In the data rows, zero lies at 4.5, halfway between 4 and 5.
Some points, each followed by its number:
[6 4 4 3 5 8 6 6 5 1 5 5 5 5 3 3 4 3 5 3 3 5 5 7 4 7 4 4 4 5 0 2 5 2 2 7 3
 8 5 4 5 2 4 4 4 4 4 6 7 1 3 3 3 6 4 6 4 7 3 3 5 3 6] 0
[2 5 0 2 6 3 5 8 1 5 1 5 6 3 4 5 7 5 4 2 3 5 3 6 7 7 6 7 5 4 0 4 7 4 5 3 7
 8 4 5 6 3 4 5 7 3 8 5 5 4 4 1 5 7 6 7 2 7 7 6 6 7 5] 1
[4 2 2 2 3 4 3 4 3 9 3 5 6 5 5 4 5 4 7 0 6 5 4 3 4 5 5 4 5 2 7 6 7 4 5 5 8
 7 6 2 7 6 4 4 4 5 7 4 6 4 7 0 3 3 5 6 4 5 7 5 4 4 6] 2
[6 3 6 4 3 4 1 5 7 4 5 5 6 7 3 6 4 4 5 5 4 7 5 3 5 5 6 3 5 4 6 7 5 2 3 4 4
 7 7 2 4 8 4 2 3 5 6 4 6 1 6 3 6 3 5 7 4 4 5 4 5 4 6] 3
[4 6 6 7 5 3 6 4 5 0 7 6 3 6 5 3 5 4 3 7 5 6 7 6 2 1 5 5 6 7 5 4 4 6 4 3 3
 4 4 4 4 6 6 8 6 2 3 4 3 5 4 9 6 2 4 3 3 2 3 5 4 3 1] 4
[5 4 1 4 3 5 4 3 4 9 2 4 5 5 6 6 4 5 7 2 6 5 4 3 5 5 4 4 5 2 6 7 5 4 5 4 8
 7 5 1 7 7 4 5 4 4 9 3 6 4 7 2 4 4 5 5 5 6 9 6 5 5 5] 5
[6 5 3 6 1 6 5 3 3 7 5 4 2 4 7 0 5 7 4 2 3 1 5 6 2 3 6 5 3 5 5 3 2 7 3 4 6
 3 3 4 4 5 5 5 2 5 3 4 5 4 6 5 2 3 4 4 6 5 4 3 3 3 4] 6
[4 3 6 3 5 5 6 3 3 6 4 7 5 6 5 5 4 3 5 2 3 4 4 4 5 5 3 5 5 4 8 6 6 5 4 7 5
 3 4 3 5 5 5 3 4 6 3 5 5 4 5 5 5 3 5 3 4 3 4 5 5 5 4] 7
[3 3 0 2 7 3 5 6 2 6 3 3 4 4 3 6 6 4 7 1 4 6 4 4 9 8 3 4 3 5 3 6 5 2 4 3 7
 8 6 0 5 4 5 2 6 3 6 5 3 4 2 2 4 7 4 6 7 7 8 3 6 8 7] 8
[6 0 5 4 5 7 7 4 7 3 6 5 4 4 6 2 7 6 4 5 4 2 6 5 1 3 4 4 2 3 5 1 4 4 6 4 2
 0 6 6 5 5 6 5 7 6 4 3 4 7 3 7 4 1 2 4 0 4 0 5 0 1 2] 9
[3 4 3 4 3 5 7 3 6 6 4 0 6 5 1 6 1 3 7 7 4 3 5 6 3 5 4 3 4 4 3 4 4 2 3 6 3
 4 3 5 5 1 4 5 2 3 5 6 5 7 2 4 4 7 5 6 5 1 5 3 5 5 6] 10
[7 6 7 4 4 6 6 6 4 0 5 3 6 5 4 7 3 5 5 6 4 6 4 5 6 5 4 5 4 5 3 4 4 4 3 6 3
 5 4 5 7 3 4 5 3 3 2 6 5 5 4 2 5 6 5 3 7 4 6 5 5 5 7] 11
[6 1 4 5 5 5 6 5 8 7 2 8 6 3 9 5 5 7 5 4 5 4 4 5 1 4 7 5 2 5 0 4 5 4 8 7 5
 3 6 5 5 4 5 6 6 6 6 4 5 7 4 5 3 6 4 5 5 8 3 5 3 1 6] 12
[5 2 7 4 0 5 3 3 5 4 6 3 4 7 2 4 4 2 8 4 5 3 8 2 4 5 5 1 8 6 6 6 6 3 2 5 1
 6 8 2 2 7 5 3 5 5 4 5 5 3 6 4 5 4 2 1 5 2 6 2 6 5 6] 13
[5 6 4 7 5 3 2 1 5 1 8 5 6 5 4 5 5 6 2 7 5 7 3 3 7 4 6 6 8 7 4 3 3 8 5 3 4
 3 5 6 3 6 5 4 1 3 4 7 4 3 6 5 8 6 4 3 7 4 5 3 6 3 5] 14
[4 5 8 6 6 4 5 5 4 1 5 8 1 5 4 3 8 5 3 7 6 3 3 4 6 3 2 3 6 5 7 2 3 4 3 4 4
 1 5 7 4 5 5 4 6 3 0 4 5 4 5 8 6 3 3 2 4 3 2 5 4 4 2] 15
[4 7 4 4 4 4 4 3 2 5 6 6 4 3 6 3 4 4 4 5 2 5 4 4 3 4 6 5 6 5 5 2 6 6 5 4 6
 5 2 5 6 6 4 2 4 5 5 5 4 5 4 2 4 2 3 2 5 5 2 3 5 3 3] 16
[7 5 7 5 4 6 3 4 6 6 7 4 5 5 5 6 2 2 6 5 2 4 5 3 6 5 3 4 7 4 7 4 7 2 3 5 1
 5 6 3 6 7 4 2 1 6 2 6 6 3 5 3 5 2 4 3 6 3 3 4 4 5 5] 17
[6 5 7 6 6 4 2 3 3 4 5 5 4 5 4 5 4 4 3 4 5 6 5 5 4 3 5 4 4 4 4 5 9 8 2 6 4
 5 4 2 6 6 4 4 3 3 4 4 4 2 4 4 5 2 4 3 4 4 4 4 5 2 3] 18
[7 3 4 5 4 3 5 4 7 6 4 3 7 1 7 5 5 8 3 4 4 4 3 4 3 3 7 6 3 3 5 6 5 6 7 8 6
 1 6 5 5 5 5 3 8 6 6 4 5 6 7 4 3 6 5 5 5 7 3 5 4 3 7] 19
[3 3 1 4 7 1 3 6 2 8 3 5 4 3 3 6 4 4 7 0 4 6 2 3 8 7 2 7 3 5 3 6 6 2 4 3 6
 7 5 5 5 2 4 4 6 4 7 6 5 4 4 3 5 7 4 5 7 8 8 2 5 9 7] 20
[6 4 6 7 6 2 5 4 3 5 4 4 5 5 4 2 5 6 2 6 5 5 4 2 3 3 6 6 5 7 6 8 4 7 7 6 3
 2 2 6 1 3 4 4 6 4 5 4 4 4 4 8 7 5 3 3 7 3 5 5 5 6 4] 21
[5 6 5 4 2 6 4 2 7 9 4 3 8 4 8 6 1 6 9 7 3 0 6 5 3 6 6 7 6 5 6 4 6 3 3 7 4
 3 3 4 9 2 5 3 2 4 3 8 5 7 6 3 8 6 4 5 9 5 5 3 5 4 8] 22
Which five points above are nearest to each new point? Their numbers follow each, nearest first.
[0 5 0 3 5 2 4 7 3 3 1 4 5 2 4 5 6 5 5 1 6 5 6 5 7 8 5 4 6 4 0 4 6 3 5 4 6
 8 4 5 5 3 4 6 4 4 6 5 4 4 4 2 5 9 4 7 1 7 7 4 6 7 6] 1 8 20 0 2
[4 7 4 6 6 2 3 3 3 0 6 6 3 5 6 3 5 4 4 7 4 7 7 5 3 2 5 5 4 9 6 3 4 8 3 4 2
 3 4 7 2 6 5 5 5 3 1 4 4 5 4 9 6 1 4 1 2 2 2 4 5 4 2] 4 15 18 21 16
[8 2 4 4 5 5 4 5 7 7 3 4 6 3 8 3 4 6 4 4 5 4 5 4 4 5 7 5 3 4 5 5 4 6 7 6 4
 1 7 1 3 4 6 4 7 7 4 4 4 7 6 6 3 5 4 4 5 7 4 5 3 3 8] 19 12 7 6 21
[4 5 8 2 2 5 4 1 6 0 4 5 6 5 2 7 2 3 4 5 4 5 7 5 6 6 3 3 6 5 1 6 7 4 3 5 4
 1 6 2 4 7 5 6 2 2 3 6 5 4 3 3 5 6 5 3 2 2 5 4 6 5 6] 11 18 7 13 3
[3 5 6 7 5 4 4 2 6 4 7 4 4 3 3 1 6 8 4 6 5 5 6 5 2 2 6 3 4 4 6 4 2 5 5 5 2
 2 4 7 3 3 4 3 5 5 5 4 5 5 6 7 6 3 6 4 6 4 4 5 4 3 4] 21 4 15 6 16
[6 2 6 4 1 7 4 3 7 4 5 4 5 7 7 7 2 5 5 4 7 6 7 5 4 7 5 2 7 3 6 5 4 4 3 4 4
 4 5 0 6 9 5 5 2 4 5 3 8 2 7 3 4 2 4 6 3 3 6 4 4 3 4] 3 17 5 7 13
[1 8 1 5 5 4 7 3 1 5 5 6 4 2 6 3 5 5 4 4 3 4 4 6 1 3 5 4 6 5 1 2 5 5 4 4 6
 4 3 5 5 5 5 6 0 5 5 6 4 6 4 2 4 3 5 5 2 3 2 4 4 4 6] 16 6 7 18 10
[1 6 3 4 4 4 4 6 2 3 3 6 4 4 5 7 5 9 2 5 5 5 4 8 5 4 5 5 4 5 1 3 5 7 5 5 8
 8 3 5 6 3 3 7 3 3 2 6 3 9 6 3 3 9 6 3 6 6 6 4 6 3 5] 11 1 16 18 12
[4 7 5 3 2 4 3 6 2 3 4 5 4 5 6 6 2 6 0 5 5 4 4 7 6 6 4 5 5 4 0 3 4 7 5 6 6
 8 3 4 6 3 4 6 3 2 3 5 4 5 4 2 2 8 7 4 6 7 6 4 7 6 5] 11 0 1 16 18
[4 4 3 4 0 6 3 3 5 6 6 0 3 6 4 5 5 3 8 5 5 6 6 6 4 4 4 4 8 6 7 5 5 5 1 4 5
 8 5 0 4 8 7 5 6 2 5 4 5 4 4 4 3 3 4 5 4 2 4 1 4 4 5] 13 3 18 17 5
[4 4 9 7 4 7 5 4 4 2 8 6 3 4 3 0 7 5 5 6 5 3 3 3 2 2 4 3 6 5 6 1 1 5 4 6 2
 2 7 4 2 3 5 4 6 7 2 4 4 5 4 8 6 5 2 2 5 4 1 4 4 3 2] 15 4 9 21 7
